(in the rows, 128 means zero)
Each path below is one point turned by a fixed rotation once a step. After each direction that follows a path, write how fast that rotation turns it, in degrees a step (0 if it stays still).
Each turn is a multiple of 5 degrees from 10 to 175, or 0.
Each row of a path follows its step; steps can be skipped.
path 1
step 3: [122 123 122 123 125 135 135 128 137 132 127 127 128 134 130 120 127 130
 126 131 129 117 129 128 128 130 129 125 132 130 128 121 140 119 124 132
 124 121 138 125 131 126 121 135 124 130 137 119 136 136]
step 9: [131 124 135 132 118 134 128 127 140 130 122 130 122 123 124 133 132 129
 117 132 127 116 124 131 131 135 138 119 127 126 123 125 129 124 128 130
 119 126 120 121 127 130 130 129 132 133 137 128 126 126]
step 18: [131 124 121 133 134 137 120 127 132 134 136 131 133 123 137 129 127 135
 127 135 130 127 132 133 130 136 138 125 127 134 126 140 131 120 135 136
 124 124 129 125 119 127 124 132 128 120 131 130 122 126]
step 20: [126 121 130 126 130 134 128 122 134 130 125 129 124 123 141 129 129 127
 135 127 126 120 126 126 135 132 133 119 132 130 130 125 133 123 118 125
 118 128 134 129 129 139 124 134 137 129 139 134 129 128]
step 21: [123 128 120 124 122 133 127 126 139 132 125 123 127 130 129 130 137 124
 124 126 118 127 126 132 122 134 127 120 132 133 124 133 128 122 136 133
 118 122 130 121 128 133 133 142 129 128 134 135 126 128]
step 22: [124 134 126 131 122 132 131 133 135 131 125 124 120 121 125 129 133 133
 127 137 126 123 122 129 133 141 135 125 130 119 141 127 134 128 138 127
 125 123 134 118 127 128 125 128 133 131 134 130 133 126]
step 23: [129 135 121 133 133 132 129 131 130 129 124 133 121 123 125 129 137 133
 127 124 126 115 135 128 131 138 132 129 129 127 127 124 135 128 132 125
 128 137 131 128 131 134 135 133 130 121 142 131 123 137]
step 24: [124 134 119 141 134 130 116 132 131 130 126 130 129 129 133 128 135 129
 128 129 124 125 120 127 134 135 136 131 135 132 125 131 119 135 133 123
 118 128 128 126 134 126 126 136 126 129 131 134 134 136]
Directions:
[130 127 127 130 128 130 127 125 127 129 127 130 131 129 129 127 126 126
 127 129 127 129 126 125 131 129 128 129 127 127 126 128 130 126 126 126
 130 128 126 126 130 128 128 130 127 129 129 127 129 127] => 65
[129 129 129 127 127 130 128 126 130 126 126 129 127 125 129 127 128 130
 126 126 131 126 130 127 129 125 130 126 127 129 128 126 130 126 127 129
 129 131 129 128 130 129 127 127 128 131 127 128 127 130] => 130
[129 127 127 125 128 128 127 128 130 128 130 129 128 128 127 127 123 125
 128 129 129 129 131 127 127 128 128 127 127 129 129 129 128 127 129 128
 126 126 127 131 130 130 127 127 129 127 129 129 132 128] => 45
[128 127 125 126 128 129 132 126 129 126 128 128 126 128 128 132 131 128
 128 128 126 131 127 130 130 129 129 128 128 127 128 126 129 127 128 128
 127 127 128 128 131 129 128 126 128 127 127 131 128 128] => 35
path 2
step 0: [130 132 129 128 123 127 127 139 124 125 128 123 132 137 124 122 121 130
 127 127 129 126 134 112 130 129 128 130 129 137 129 136 121 120 128 136
 127 130 122 126 125 135 122 123 135 134 125 126 120 122]
step 3: [125 125 136 133 133 134 130 117 131 127 133 124 128 131 127 133 131 125
 117 130 132 126 121 127 119 119 130 127 122 132 125 136 125 128 125 127
 122 136 127 132 118 129 123 127 133 132 133 132 123 115]
step 5: [130 122 134 118 127 126 131 130 121 128 128 131 124 133 124 131 130 134
 125 129 122 130 127 127 131 117 134 134 125 128 128 128 118 130 125 130
 139 124 126 120 135 126 122 134 133 132 134 131 120 114]
step 10: [127 124 143 129 123 124 127 122 131 125 124 126 131 135 125 132 133 127
 128 135 121 130 130 128 136 118 123 127 129 125 143 131 123 117 128 123
 126 128 131 133 128 126 126 122 120 131 128 131 130 119]
step 15: [130 124 132 138 126 130 125 126 134 120 129 127 125 130 129 142 124 126
 128 123 129 130 126 127 136 124 138 129 123 129 133 130 123 119 124 124
 128 127 125 133 113 128 132 131 135 134 130 124 117 131]
step 19: [130 134 130 126 125 134 127 132 128 129 126 121 127 130 129 136 121 123
 117 128 134 121 121 123 135 122 133 127 129 128 131 136 121 137 116 135
 127 133 126 125 128 136 134 117 130 130 130 128 129 120]
step 20: [126 125 123 126 131 130 126 125 129 116 128 135 121 132 127 135 135 129
 132 138 128 133 130 134 126 135 126 120 127 131 122 137 120 127 120 121
 130 126 126 138 131 123 123 133 133 130 131 136 118 128]
step 23: [125 131 123 127 123 121 130 138 123 126 131 127 123 133 132 133 123 131
 130 128 134 124 130 124 135 131 134 129 128 131 130 134 132 115 123 123
 123 138 124 125 131 138 130 131 132 135 119 123 117 125]
Directions:
[129 127 131 127 127 124 131 128 127 127 128 129 126 129 127 128 128 125
 125 130 127 127 127 129 130 130 127 127 129 129 128 128 131 129 131 125
 128 129 128 131 129 130 128 126 128 127 127 129 129 127] => 170
[127 131 126 129 129 130 129 128 127 129 126 127 127 131 128 128 129 129
 125 127 129 128 129 129 126 130 126 128 125 131 127 130 129 127 128 130
 129 128 129 129 127 128 126 128 132 126 129 128 129 125] => 130
[129 129 128 130 131 127 130 126 130 130 127 129 130 130 128 128 126 127
 129 131 128 126 130 128 129 128 128 130 127 127 128 128 125 129 129 129
 127 128 127 131 128 129 128 127 126 127 130 122 128 128] => 120
[125 126 129 131 129 126 127 128 129 126 126 128 126 129 130 126 128 127
 130 128 127 127 129 128 127 127 127 129 129 127 127 128 128 125 128 127
 129 130 128 127 126 130 126 130 129 130 131 130 125 126] => 145
[130 128 126 128 128 127 128 128 127 126 126 128 127 129 126 127 127 128
 128 130 126 125 128 129 130 129 127 128 126 126 126 124 128 129 125 132
 126 127 129 129 131 127 130 130 129 128 127 130 125 127] => 95
[128 128 128 128 130 127 129 131 125 126 131 127 125 126 128 131 129 128
 129 130 126 129 128 128 126 127 130 129 126 129 127 127 128 129 126 128
 130 127 130 128 129 130 127 129 129 128 129 126 130 129] => 45
[127 130 129 128 126 129 129 127 128 130 129 124 127 125 127 129 129 129
 128 130 128 126 127 127 128 129 125 126 127 129 128 128 130 127 128 128
 127 126 127 127 129 128 126 126 126 128 130 127 123 129] => 110
path 3
step 1: [131 128 129 120 119 124 125 129 134 129 132 122 124 128 133 123 124 126
 129 119 127 125 131 111 115 122 128 131 121 128 133 126 120 121 127 122
 128 123 124 130 134 134 131 122 124 121 132 125 129 136]
step 7: [131 131 119 124 127 124 123 127 130 126 131 126 138 126 131 122 129 126
 136 136 134 115 133 128 127 121 117 129 119 120 134 124 132 130 124 114
 136 126 125 133 133 125 128 131 120 124 128 127 124 130]
step 8: [131 131 131 125 110 129 131 127 136 130 128 120 115 122 131 132 128 122
 132 125 119 131 125 122 134 134 130 136 129 123 128 119 125 125 125 135
 129 129 131 133 134 130 131 125 115 134 128 131 128 127]
step 10: [135 132 121 124 126 118 124 123 131 115 129 126 120 123 121 125 121 139
 134 132 131 130 132 124 117 129 127 127 125 122 127 124 120 140 126 123
 127 128 138 137 132 124 125 128 132 131 134 128 129 129]
step 11: [134 128 128 130 125 125 139 144 131 124 134 128 132 130 137 128 133 120
 124 131 124 130 122 127 124 124 136 129 128 126 124 116 124 121 128 140
 128 128 126 141 132 125 136 127 131 124 123 129 129 131]
step 14: [140 130 126 127 122 129 140 124 124 129 126 124 128 132 137 131 124 124
 131 129 119 127 141 129 131 123 128 123 117 124 129 118 130 123 123 129
 132 121 116 129 131 131 126 132 123 126 127 127 129 139]
step 17: [131 140 129 137 118 125 131 135 132 124 133 129 117 128 124 133 128 131
 136 140 128 123 135 127 122 120 132 131 133 129 129 124 130 125 127 123
 131 121 128 136 133 135 132 122 132 129 126 129 137 137]
step 24: [139 125 129 141 127 128 127 126 127 133 127 128 127 116 126 125 130 120
 128 134 120 128 124 131 130 125 128 138 136 130 132 133 125 116 127 133
 127 128 125 140 135 132 129 127 127 126 126 125 126 140]
Directions:
[125 127 125 127 128 129 126 131 129 126 127 130 128 131 127 129 127 125
 130 129 130 126 127 129 125 126 129 130 129 129 129 128 127 128 128 128
 127 129 127 130 128 131 128 127 126 126 128 127 129 129] => 65
[130 126 128 128 126 126 127 125 127 127 127 129 124 127 127 131 128 127
 130 129 128 128 130 127 126 126 129 127 124 129 127 128 127 126 129 127
 127 127 129 126 126 130 127 126 126 127 128 127 126 125] => 160
